Each path is a new rotation, seen through one point. The rows after it are directions, each followed by how far the rotation turns it, in degrees per step (0 if it stays put).
Each turn is a multiple of 5 degrees from 10 to 175, or 0.
Each row of a path follows its step; steps can be skipped.
path 1
step 3: [ 0.56 -2.10  0.31  1.07 -0.78 -1.36  0.70 -0.54  0.62  0.46 -0.29  0.08
  1.60 -1.73  1.27 -2.13  0.07  1.94 -2.36 -0.28  0.78 -1.71 -0.47  3.94
  0.71 -0.64  0.73  2.46 -1.00 -1.22 -0.86  2.22 -1.28 -2.38]
step 5: [-0.34 -1.44  1.66 -0.47  1.02 -0.04  0.46 -0.11  0.39 -2.89 -2.67 -2.16
 -0.49 -1.22  1.98  1.93  2.95 -1.14  2.08  0.65  0.82  1.89 -1.28  1.47
 -1.27 -0.19 -0.81 -1.26  1.89  1.57  0.86 -0.79  0.51 -1.82]
step 6: [-1.65 -1.18  1.27 -1.30  0.18 -1.55 -0.23  0.97 -1.74  0.71  2.61  0.79
  2.08 -0.88  3.84  0.81 -0.49 -0.31 -0.59  1.30  1.19  1.69 -2.69 -2.16
  1.83 -0.07 -2.51 -0.73  0.51 -0.55 -1.48 -0.05 -0.15 -0.11]
step 7: [ 0.25  0.91 -0.74  1.12 -0.40  0.79  2.12 -1.47 -2.53  2.62  0.03  0.58
  1.08 -1.62 -0.14  0.49 -2.66 -3.42  1.89 -0.15  1.74  1.66  1.31 -1.23
 -2.97  0.16  0.42 -0.66  0.47 -0.24 -1.90  0.31 -0.91  0.46]
step 10: [-1.28  0.60  0.16 -0.45 -0.06  2.89  1.64 -1.76  0.80  0.93  0.43 -2.09
  1.33  0.55  0.52 -1.70  0.67 -1.76 -0.36 -0.10 -0.41 -1.90  1.34  2.00
 -0.01  0.56 -0.38  1.29  1.79  0.36  1.78 -2.01  0.52 -4.47]
step 11: [-2.12  0.95 -0.92 -1.85  0.97 -0.84 -1.44  0.88  0.92  2.38  1.65 -0.57
 -0.43  0.05  1.65 -1.35  2.85  2.45  2.83 -1.49 -1.21  2.17 -1.25 -0.03
  0.26  0.91  0.66  2.61  0.43 -1.82 -0.43 -0.16 -0.43 -1.29]
step 12: [ 1.56 -0.60 -0.64  0.85  1.60 -0.44  2.40  2.58  0.30  1.81  0.08  1.30
  1.64 -1.45  0.57  0.40  0.39  0.19  1.11 -1.16 -0.68  0.55 -2.87  1.87
 -3.16 -1.38  0.33  0.85  1.79  2.36  1.14 -0.50 -0.63  2.14]
step 13: [-0.04  1.60 -0.89  0.88  1.13 -2.93 -0.87 -0.25 -0.18 -0.71  0.44 -1.67
  0.52 -1.70  1.37 -0.27 -0.73 -0.32 -2.55  0.77  1.89  1.22  1.58  1.12
  1.38 -3.95 -0.64  0.55  2.97  0.34 -0.14 -1.92 -0.79  1.39]
step 14: [ 1.76 -4.27 -1.66  0.25  2.03 -0.98  0.41 -0.66 -1.88 -1.99  0.87 -1.56
 -0.17  0.52 -0.77 -1.89  0.64 -1.59  0.10 -1.36  1.90  3.16  1.26 -1.34
  0.08  0.73  0.07  0.48 -1.00 -1.67 -1.15  0.15 -0.13  1.03]
step 17: [ 0.21  0.09 -2.36 -0.94  2.26  1.31  1.42  0.77  0.13 -0.78 -0.97 -1.99
  0.66 -0.86  2.10 -0.09  0.79 -0.02  0.01  0.90 -1.04 -2.13 -0.27 -2.91
 -3.74  1.89 -0.43 -0.82  1.69  0.70  0.61  2.49 -0.18 -1.43]
Directions:
[-0.21 -0.06 -0.09 -0.29  0.26 -0.51  1.34  0.30 -0.24 -0.31 -0.07  0.03
  0.27  0.55  0.23 -0.23  0.50 -0.20 -0.71 -0.54 -0.69 -0.39 -0.96 -0.26
  0.19  0.43 -0.53  0.24 -0.56 -0.46 -0.49  0.89 -0.56  0.67]
130
[-0.54  0.90 -0.18 -0.38 -0.06 -0.05  0.39 -0.40  0.56  0.18  1.00  0.17
  0.31 -0.14 -0.38  0.00  0.17  0.07 -0.54 -1.24 -0.01  0.34 -0.03 -0.22
  0.00  0.22  0.90 -0.18 -0.56  0.67  1.23 -0.26 -0.18 -0.26]
35
[-0.34  0.01 -0.41  0.05  0.09 -0.51 -0.72 -0.03 -0.17 -0.54 -0.15  0.82
  0.97 -0.66 -0.26  0.38 -0.11 -1.38  0.32  0.11 -0.67  0.84 -0.38 -0.16
  0.51 -0.05  0.08  0.09  0.71 -0.08  0.24 -0.19 -0.42  0.73]
55
[ 0.07  0.05  0.16 -0.21 -0.37  0.99  0.00 -0.04  0.13 -0.29 -0.26 -0.34
 -0.36 -0.21  0.63 -0.31 -1.03  0.05  0.20  0.46 -0.94 -0.30 -0.09 -0.49
  0.00 -0.05  0.56  1.32 -0.25 -0.53  1.07  0.17 -0.57  0.16]
45
[-0.06  0.44 -0.12  0.02 -0.37  0.41  0.40 -0.35  0.58 -0.60  0.03  0.17
 -0.14  0.08  0.45  0.29 -0.81 -0.43  0.01  0.66  0.04  0.68 -0.63 -0.88
 -0.10  0.04  0.37 -1.18 -0.17  0.09 -0.78  0.80  0.19 -0.98]
35
[-0.83 -0.14 -0.23 -0.78 -0.08 -0.18 -0.87 -0.06 -0.02 -0.12  0.19 -0.14
 -0.51  0.78  0.43  0.10 -0.41 -0.29 -0.13  0.06 -0.22  0.05 -0.32  0.84
 -0.76  0.91 -0.31  0.59  0.35  1.39 -0.25  0.42 -0.06 -0.12]
60
path 2
step 0: [ 0.59 -0.64 -1.35 -0.44 -2.38 -2.78 -1.56  0.58 -0.20  0.78  2.18  0.20
  2.09  0.50  1.09 -1.58 -2.50 -1.23 -0.57 -0.94  1.60 -0.89  2.01 -0.05
 -2.03  0.43 -0.63  1.87 -1.10  0.96  0.70 -0.04 -0.89  0.45]
step 1: [-1.10 -0.46 -1.04 -2.58 -0.50 -1.40 -1.10  0.66 -2.33 -0.36 -1.35 -0.45
  1.44 -0.74  0.26  1.41 -0.17 -0.68 -0.57 -1.06  0.98 -0.19  1.24  1.89
  0.65 -0.73  0.59  0.79  3.87  0.55  2.59  0.09  1.79  0.82]
step 3: [-0.91 -0.29  2.00 -1.93 -0.88 -2.96  0.41 -1.42 -0.22 -0.78  1.64 -0.44
 -0.75  1.51  0.61  2.81 -2.37  1.27  0.91 -1.37 -0.02 -1.24  0.69 -0.13
 -0.88  0.77  1.10  0.69  1.62  0.27  0.95 -0.20 -2.59  0.31]
step 4: [-1.62  0.39  1.03 -2.12 -1.37 -0.82 -0.47  0.87  0.86  1.54 -1.59 -0.06
 -0.76 -0.39  0.64  0.96  1.86 -0.48  0.64 -0.54  3.18 -3.97 -1.67 -0.16
 -0.70 -0.42  1.53  0.79  1.03  0.69 -0.63 -1.06  1.15  0.22]
step 6: [-0.41 -0.64  0.52  0.20  0.19 -0.69 -2.29 -2.78 -1.91  0.33 -1.05 -1.00
  2.56  2.21  0.33 -0.33 -1.57  2.16 -0.77 -1.72  1.52 -2.99 -1.02 -1.33
  0.48  0.04  0.19  0.65  0.38 -0.12  1.43 -0.67  0.95 -0.23]
step 8: [-0.24  0.54 -0.20  1.35  2.79 -3.59  0.05  0.37 -0.51  1.96 -0.47 -2.70
 -0.73 -0.07 -0.82  0.33 -1.50  0.58  1.01 -1.15 -2.14 -1.90 -0.60 -1.63
  0.37  0.08 -1.15 -0.65  1.25  0.39 -0.47 -1.89 -1.11 -0.38]
step 9: [-2.87 -1.04  0.75  1.01 -2.31 -1.62 -2.39  0.30 -1.24  1.13 -0.85 -3.01
 -0.32  1.05  2.13  0.15  0.72 -0.05 -0.82  0.15  0.80 -0.80 -0.10 -0.48
 -0.26  1.64  0.58 -0.21 -1.82 -0.15 -0.53 -1.07 -2.33  1.36]
step 11: [ 0.27  0.71 -0.48  0.63  1.88 -1.51 -2.57  1.19 -0.05  0.20 -0.10  0.30
  1.99  0.21  1.44 -2.88  0.22  1.81  0.31 -1.69 -0.03 -0.73  2.23 -1.16
 -0.93 -0.60  0.93  0.38 -1.73 -0.01 -0.94 -2.60 -1.83 -1.43]
step 13: [-0.33  2.50 -0.82  0.50  1.26 -1.91 -0.24  2.25 -0.45 -0.17 -0.04 -1.44
 -0.61 -0.45 -1.61 -1.38  0.76 -2.24  0.02  0.38  1.36 -3.14  1.07  1.80
  1.30 -1.67  1.24 -1.37 -0.64 -0.14  1.22 -1.27  0.38 -1.44]
step 14: [-1.04  1.78  0.28 -0.59  1.07 -3.08 -0.77  1.35 -1.04 -1.09  0.41 -0.51
 -0.40 -0.60  0.35 -0.41 -0.55  1.86  1.26  1.17  0.08  0.78  1.52 -1.04
  0.06  3.01  1.56 -1.51 -0.08 -1.65  2.18  0.75 -2.67  0.05]
Directions:
[-0.65 -0.13 -0.25  0.41  0.17  0.12  0.38 -0.28 -0.35  0.34  0.01 -0.78
  0.26 -0.04  0.21 -0.69 -0.26  0.01  0.07 -0.51  0.19  1.16 -1.36  0.13
  0.62 -0.25  0.12 -0.18 -0.35 -0.19 -0.67 -1.18 -0.34 -0.21]
25
[ 0.52 -0.28 -0.08  0.79  0.70 -0.21  1.72  0.14 -0.42  0.40  0.03  0.42
  0.04 -0.16  0.56 -0.51 -0.75 -0.05  0.38  0.21 -0.28 -0.64  0.41 -0.06
 -0.53 -0.45  0.38  0.11 -0.51 -0.30  0.47 -0.26 -0.31  0.45]
130
[-0.03 -0.11  0.44 -0.48 -0.65  0.09  0.39  0.32  0.01 -0.86 -0.66  0.19
 -0.09 -0.44  0.76  0.11  0.33  0.10 -0.05 -0.83 -0.27  0.06  0.64  0.75
 -0.12 -0.95 -0.03 -0.12  0.07  0.70 -0.05 -0.39 -1.07 -0.95]
40
[-1.00 -0.62  0.41 -0.48  0.14  0.07  0.67  1.06  0.35 -0.08  0.47 -0.54
 -0.16  0.71 -0.03 -0.32  0.29  0.35  0.12 -0.35 -0.45 -0.26  0.09  0.46
  0.06  0.42 -1.27 -0.38  0.17 -0.87  0.58  0.00  0.15  0.15]
60
[-0.10 -0.83  0.51 -0.37  1.53  0.73 -0.44 -0.51  0.10 -1.00  0.68  0.65
  0.16  0.54  0.14  0.20 -0.08  0.49 -0.03  0.02  0.13  0.14  0.42 -0.47
  0.15 -0.45  0.46  0.02  0.24 -0.44 -0.54 -0.44 -0.17  0.03]
85
[-0.05 -0.50 -0.07 -0.22 -0.01  0.38  0.62  0.17 -0.60  0.02 -0.68  0.06
  0.34  0.07 -0.30 -0.23  0.18  0.03  0.17  0.30  0.87 -0.23  0.23  0.46
 -0.19  0.42 -0.02 -1.35  0.36  0.54 -1.48  0.58  0.03  0.68]
135
[ 1.05 -0.36  0.16 -0.31 -0.51  0.19 -0.30  0.68 -0.18 -0.41 -0.69  0.08
  0.11 -0.57  0.56 -0.26  0.29 -0.08 -0.33  0.12 -0.11 -0.37 -0.85 -0.31
  0.47  0.26  0.26  0.31  0.49 -1.53 -0.20  0.04 -0.57  0.62]
140
